128 stands for zero in the data rows.
Here are some points, each followed by its number:
[126 127 146 138 111 119 120 116 128 117 202 156 104 134 107 142 127] 0
[139 122 114 158 127 149 116 126 124 117 139 140 120 120 133 162 137] 1
[137 146 137  99  84 141 132 138 152 102 157 163 131 135  76 138 117] 2
[ 98 160 156 170 171 146 180 150 199 114 174 122 102 126 111 109  81] 3
[165 124 115 110 138 121 186 127 132 142  43 122 162 144 116 150 111] 4
[135 129 141 110 113 109 127 137 125 116 140 146 117 138 116 118 118] 5
[129 120 121 107 128 109 142 135 100 178  85 114 150 142 121 145 134] 6
[130 142 130 150 128 140 160 119 129 140 103 159 137 117 106 138 114] 7
[111 137 145 135 141 136 124 169 132 178 167 123 161 119 136 143 122] 8
[108 104  89 131 135 134 145 129 133 133 137 137 144 146 134 134 123] 9
[156 159 144 144 124 135  95 138 120 124 138 127 108 140  91 128 100] 10
[108  92 126  85 115  97 137 132 104 113 135 134 155 132 129 137 137] 11
[ 94 136 117 118 127  91  89  95 103 155 110 135 128  71 147 151 138] 12
[138 141 131 129 143 122 147 131 122 140 121 134 139 116 100 160 118] 13
[107 126 119 137 119 101 100 139 117 107 140 156 116 127 150 126 151] 14
[143 102 111 135 138 137 115 101 106 130 126  87 114 113 193 131 164] 15
[ 82 135 127 177 156 185 166 151 201 137 132 134 100 148 103 111  76] 16
[ 74 125 130 176 151 127  78 159 132 148 157 128  90 111 143 105 143] 17
[ 92 104 127 146 139  99 109 120 131 147 137 140 107 116 119 129 122] 18
[114 128 108 122 138 123 152 139 140 131 110 127 144 133 138 112 130] 19
[140 130 114 128 121 151 162 100 148  77 132 131 150 131 103 118 116] 20
[125 118 117 132 127 135 141 133 144 104 138 114 153 139 130 146 122] 21
[109 120  83 138 106 131 163 139 159 124 105 171 170 119 128 160 140] 22
[101 110 102 147 134 110 147 156 150 112 141 170 144 133 126 130 140] 23
[106 158 136 115 122 175 128  59 144  78 182 152  95 129 132  97 105] 24
[107 105 107 142 175  99 148 123 102 192  70 105 133  88 167 137 175] 25
[128 107 110 115  98 116 122  80 118 131  99 141 117 106 161 137 150] 26
[108  94 108  88 105  63 145 126 115 125 109 123 142 125 179 138 182] 27
[106 119 133 135 155 126 153 122 142 157 126 136 144 100  75 156  89] 28
[149 129 156 137 124 135  91 153 131 123 150 111 129 136 138 101 122] 29
[153 130 126  98 100 113 144  93 119 112  96 148 118 138 121 143 122] 30
[124 120  95 148 147 147 140 129 142 127 121 113 148 130 161 112 151] 31
[112 133 121 129 122 137 138 117 159 109 149 147 130 127 114 130 120] 32
[115  83  88  79  93 108 131 116 112 106 117 132 125 137 169 131 162] 33
[118 113 116  97 114 119 128 101 125 127 115 154 121 124 136 127 137] 34
[105  85  95  80 152 115 160 162  85 170  78  39 171 137 233 179 184] 35
[164 172 140 151 135 153 117 113 155 120 116 146 101 123  75 121  87] 36
[125 127 131  83 131  75 195 102 151  80 157 170 147 142  48 131  87] 37
[138 129  95 113 130 151 158 109 179  83 112 150 138 135 116 142 111] 38
[138 129 134 119 120 107 129 135 124 114 132 144 116 136 114 117 117] 39
[109  94  76  88 121 105 176  93 120 117 116 133 151 131 153 129 165] 40
[137  53 123  47  28   0 255 100  35 174  40 145 213  95 190 122 227] 41
[129 123 120 144 129 149 111 115 148 103 165 153 118 137 130 109 106] 42
[122 119 107 127 125 124 124 108 104 123 114 134 140 128 148 132 131] 43
[112 107 113 150 135 209 145 124 170  88 161 145 112 158 129 102  99] 44
[111 123 131 133 146 109 140 156 125 143 142 120 154 133 144 138 141] 45
[133 119 124 110 117  99 131 153 112 138 126 116 138 123 137 140 160] 46
[111 129  86 110 131 131 126 114 111 108 109 121 140 111 130 152 154] 47
[141 140 138 133 119 133 114 127 138 120 144 123 125 132 127 121 125] 48
[103 139 141 150 136 138 110 149 134 145 134 128 113 121 121 123 126] 49
[162 169 178 177 139 121  59 150 119 145 159 123  92 125 118 116 110] 50
[125 116  85 108 123 138 106  60 106 120 100 151 131 102 125 143 150] 51
[ 68 121 119 169 155 125 152 150 149 125 179 154 128 122 158 100 143] 52
[144 145 138 133 147 152 122 114 118 146 118  90 117 129 106 131 109] 53
[135 123 104 135 116 142  83 143 138  89 162 143  99 152 114 111 126] 54
[151  95 113 103  65 104 137  85 120 107  63 165 107 117 136 152 154] 55
[145 125 128 118 124 128 140 111 129 125 126 129 121 126 131 130 121] 56
[127 134 132 140 128 125 119 147 137 135 148 125 141 129 135 127 122] 57
[160 138 148 129  94 145 127 166 156 113 161 119 102 158 142 106 124] 58
[144 130 132 123 117 136 111 134 144 118 148 122 101 140 138 108 117] 59
[128 143  74 119 128 188 154  87 154  99 110 125 146 148 128 142 115] 60
[149 143 133  91 122 119 135 103 139 120 131 146 137 119  73 125  85] 61
[188 170 145 163 171 175 123 117 107 154  71 107 134 159 134 138 113] 62
[162 101 165 126  93 114 103 167 131 139 130 121 114 153 115 114 138] 63
[ 84 125 111 109 146 129 182 172 149 142  74 123 148 120 159 103 114] 64
[179 200 176 143 144 191 126 154  84 188  86  23 111  97  87 117  75] 65
[143 112 112  90  95 142 181 115 158  51 131 139 168 179 133 138 121] 66
[132 127 131 123 113 123 125 116 134 121 184 136 117 129 103 142 112] 67
[140 115  90 112 118 149 111 105 105 124 103 106 117 113 188 120 179] 68
[ 98 136 136 148 130 116 139 139 128 123 128 121 133 118 169 140 133] 69
[117 159 172 183 169 146  83 140 114 199 139  91 109 103 118 134 128] 70
[115 154 117 175 147 120 101  97 108 154  87 169 105  94 111 141 125] 71
[139 121 135 120 116 125 133 121 126 128 153 136 125 137 113 135 113] 72
[111 110 123 145 138 150 154 101 153  99 150 145 146 132 112 108 100] 73
[132 125 138 128 125 119 142 125 146 110 145 135 137 130 120 133 125] 74
[140 117 143 162 139 137 116 174 139 131 152 129 123 158 113 108 122] 75
[129 113  90 102  91 104  55 113  58 160 101 121 119  91 176 146 175] 76
[204 150 206 116 102 100  78 104  44 201 124 109  88  86  84 163 120] 77
[ 87 104 159 156 172 127 127 158 144 173 118 141 163 122 126 120 120] 78
[ 94 127 138 148 154 158 151 134 146 133 162 124 136 121 138 136 124] 79
[129 130 141 140 127 118 119 159 129 136 141 126 128 119 124 124 120] 80
[133 128 135 138 147 136 128 126 136 155 126 113 126 121 131  96 118] 81
[128 122 113 113 120 133 158  93 140  88 150 123 136 128 140 134 142] 82
[118 134 120 152 146 145 121 132 139 120 132 137 123 132 141 119 125] 83
[144 140 166 146 141 134 131 124 132 159 115 128 122 150  84 131  97] 84
[ 18 110  83 115 239 124 232 173 169 180 101 109 204 116 160 118 155] 85
[139 127  95 124 148 162 138 117 154 126  94 134 123 128 127 108 119] 86
New points follow, each followed by the numbers of its two nearest points above by angle, smallest number first.
[149 131 121  88 107 102 134  93 126 118  91 176 108 135 101 110 124] 30 34
[156 127 137 142 116 143 115 130 104 144 142  90 135 130 160 151 142] 15 35
[155 134 122 116 102 139 104  80 106 110 129 144  86 139 105 137 121] 30 56
[125 113 131 139 139 136 128 154 129 126 148 128 126 150 125 111 137] 52 75
[ 91 130 123 157 147 148  96 144 136 127 159 117 122 130 160 118 130] 17 83
[166 103 136 128 118 123 139 148 127 158 145 116 147 181 152 146 147] 46 63
[140 139 128 120 119 135 131 109 126 112 140 145 127 126  89 118 117] 2 61
[ 93  66 103  73 112  70 123 132  65 107 135 146 171 157 119 146 151] 11 33
[115 114 145 161 138 166 131 199 144 159 165 114 134 173 130 108 138] 57 75
[111 134 154  95 123  92 136 153 122 142 115 100 121 107 140 128 129] 27 46
[142 119 138 131 123 134  99 126 120 128 127 142 126 131 104 134 123] 10 77
[142 157 140 139 138 146  87 116 115 128 136  87  99 117 160 112 119] 29 50
[143 125  84  75 100 143 202 138 156  61 114 126 158 168 138 123 125] 38 66
[194 121  79  60  56 110 156  29  89  79  44 203  87 118  46 155 112] 30 55
[159 143 132  95 121 142 128 123  97 154 120  63 114 147 147 157 148] 35 53
[138 129 114 147 116  96  99 130  99 126  98 183 104  94 114 143 124] 12 71
[117 132 127 179 159 154 118 143 147 128 145 123 118 119 139 122 121] 17 83
[132 176 126 145 118 120 105 131 139 116 101 160 114  97 136 142 110] 36 71
[ 93 114 115 155 143 122 141 161 140 108 147 124 131 143 161 117 155] 23 52
[104 116 144 133 141 103  86 134  92 177 121 131 113 113 112 136 125] 18 70
[103 142 133 135 141 141 153 136 155 122 147 134 136 131 123 124 117] 3 79
[131 141 141 131 141 147 125 124 108 144 136  92 148 140 148 157 143] 35 62
[ 89 144 118 146 142 146 103 153 143 131 131 119 111 114 145 113 127] 17 49
[103 127 144 146 148 114 102 153 132 147 141 116 119 118 143 110 126] 17 49
[124 118 127 118 116  90 127 139 113 116 120 134 129 119 148 125 160] 27 46
[126 131 114  98 123 138 132 113 135 101 125 101 151 129 156 124 138] 68 82
[135 107 123 123 107 144 123 119 141  99 146 150 109 150 118 106 136] 42 54
[139 122 135 119 122 107 126 149 117 130 128 116 134 138 135 132 137] 46 63
[ 83 120 140 156 141 118  89 145 136 148 160 131 103 121 149 116 137] 17 49
[160 134 130 111 115 120 138 120 121 118 109 130 128 141 108 140 124] 4 30
[127 143 151 147 131 121  98 125 117 154 127 127 120 104 110 144 126] 70 77
[131 129 122 134 131 144 130 131 130 122 135 122 128 122 142 127 134] 15 31
[138 111  97 139 123 129  67 129 110 136 105 131 136 125 120 137 146] 51 76
[123 165 138 139 133 158 140  92 141 123 185  91 128 145 143 111  95] 24 48
[ 53 129 155 149 169 100 156 153 145 122 182 139 138 143 167  83 138] 52 79
[117 106 119 124 131 125 113 143 106 159  94 121 127 135  97 110 121] 6 78
[ 99  79 130  84 115  77 147 124  74 119 135 132 157 137 141 132 135] 11 27
[156 118 128 109 113 129 128 127 117 114 115 123 126 152 130 127 131] 30 66
[127 139 141 126 143 194 184 121 149 141 132 112 137 126 117 123  58] 3 16
[127  95 127  95 125 129 123 163 107 164 108 100 146 150 145 151 139] 6 35
[151 138 130 126 119 127 130 125 120 131 104 123 140 132 127 138 137] 4 62
[137 139 123 143 141 143 102 111 134 156 115 131 105 107 100 118 126] 36 71
[ 94 131 105 125 141 131 104 140 132 134 132 119 129 135 146 111 140] 17 31
[134 134 126 126 130 129 131 114 124 121 144 134 126 125 114 133 127] 0 67
[167 162 154 159 148 160 130  90 154 111 133 146 108 123  66 142  98] 36 84
[143 123 108 134 111 128 103 127 123 112 118 131 119 131 139 129 146] 68 76
[117 118 128 133 156 159 154 134 156 104 149 120 116 145 107  96 104] 16 44
[175 136 108 123 136 138 204 127 129 176   0 116 178 136 106 161 131] 4 6
[117 121 119 128 132 103 126 116 110 138 100 101 132 114 144 143 141] 25 35
[124 114 139  87 121 104 182 107 142  91 150 161 147 141  98 133 127] 37 74
[108  95 154 163 144 132 141 189 141 161 161 131 121 175 119 111 146] 75 78
[128 125 139 126 137 137 118 132 111 130 145  91 122 135 157 139 145] 15 35
[144 119 111 150 137 156 119 114 134 116 119 125 126 142 132 116 131] 44 86
[108 123  95 143 133 128 134 144 141 101 130 152 134 143 125 129 125] 9 23
[ 80 145 159 114 110  90  97 146  86 114 190 134 123 116 161 129 155] 0 14
[159 114 104 118 131 140 168 120 121 154  48 126 168 133 120 151 130] 4 6
[125 134 119 127 131 138 134 117 131 135 110 127 129 119 130 129 133] 51 86
[142 118 106 129 113 119  86 117 107 111 133 129 113 130 161 140 154] 68 76
[132 107 149 176 154 142 114 196 143 135 162 126 123 174  96  94 140] 75 80
[126 125 130 146 120 108 117 139 112 113 158 130 124 130 162 132 138] 14 69
[141 138 116 151 145 158 132 107 148 134 125 127 118 130 118 120  83] 16 36
[148 124 148 106 125 112 165 130 128 117 122 132 143 152 106 137 134] 37 66
[131 123 132 131 127 136 134 124 137 130 117 132 128 137 116 123 123] 84 86
[157 124 138 136 126 136 142 137 139 132 132  96 139 150 130 123 122] 58 75
[147 150 122 134 138 173 144 127 136 132 126 110 161 126 112 148 112] 60 62
[134 110  91  72 105 136 232 134 165  82 128 100 170 193 162 142 126] 21 66
[160 121 117 146 110 152 117 109 146 120 116 146 115 139  69 132 104] 10 36
[133 103 135 118 137 122 105 146 105 155 117 124 124 127  85 132 119] 6 77
[120  96 122 117 109 136 136 123 142 100 138 134 122 149 137 110 134] 33 66
[134 119 133 114 139 138 159 130 135 140  94 130 144 140 112 128 104] 4 7
[141 138 138 167 124 128 105 147 131 115 155 140 104 137 136 131 142] 50 75
[ 95 137 129 151 150 140 114 150 141 143 143 115 109 130 119 112 130] 17 49
[107  96 151 160 147 147 135 192 149 138 165 128 131 157 150 107 137] 52 75
[128 131 133 132 138 152 143 124 145 139 127 127 144 125 119 116 120] 16 81
[135 149 107 150 146 200 173  94 158 118 105 123 167 119 113 131  90] 20 60
[167 141 147 114 122 125 141 132 125 104 112 122 121 143 108 139 119] 30 39
[128 134 124 130 141 139 144 142 150 136 131 115 133 114 134 117 111] 3 16
[137 133 136 132 118 132 123 142 140 121 133 116 116 131 126 114 124] 58 59
[123 151 122 151 146 128  92 103 116 162 100 152 121  77 124 134 113] 12 71
[110 125 115 111 106 112 143 153 137 106 149 146 129 141 133 138 126] 23 66
[135 130 125 123 123 137 116 122 115 134 134 116 141 130 132 141 139] 15 76
[136 131 121 146 146 147 131 150 133 130 123 127 135 139 109 124 128] 16 75
[129 134 116 141 125 138 110 124 124 100 139 146 120 135  97 123 115] 42 54
[167 132 133 111 107 117  95 126 123 119 119 109 116 148 123 118 134] 59 63
[137 118 118 115 120 135 175 152 145  83 127 148 141 146 127 149 154] 38 66
[136 138 133 131 128 145 105 117 125 131 131 106 117 123 133 116 122] 53 65
[127 121 156 143 148 130 123 173 138 129 146 126 124 144 110 107 121] 75 80
[ 48  75 149 214 179 108  23 180 141 175 170 156  67  81 139  68 160] 17 49
[154 138 147 129 119 134 116 118 128 133 107 136 119 113 109 118  98] 10 36
[148 125 139 109 109 122 131 149 142 151 131 106 136 140 136 138 118] 58 63
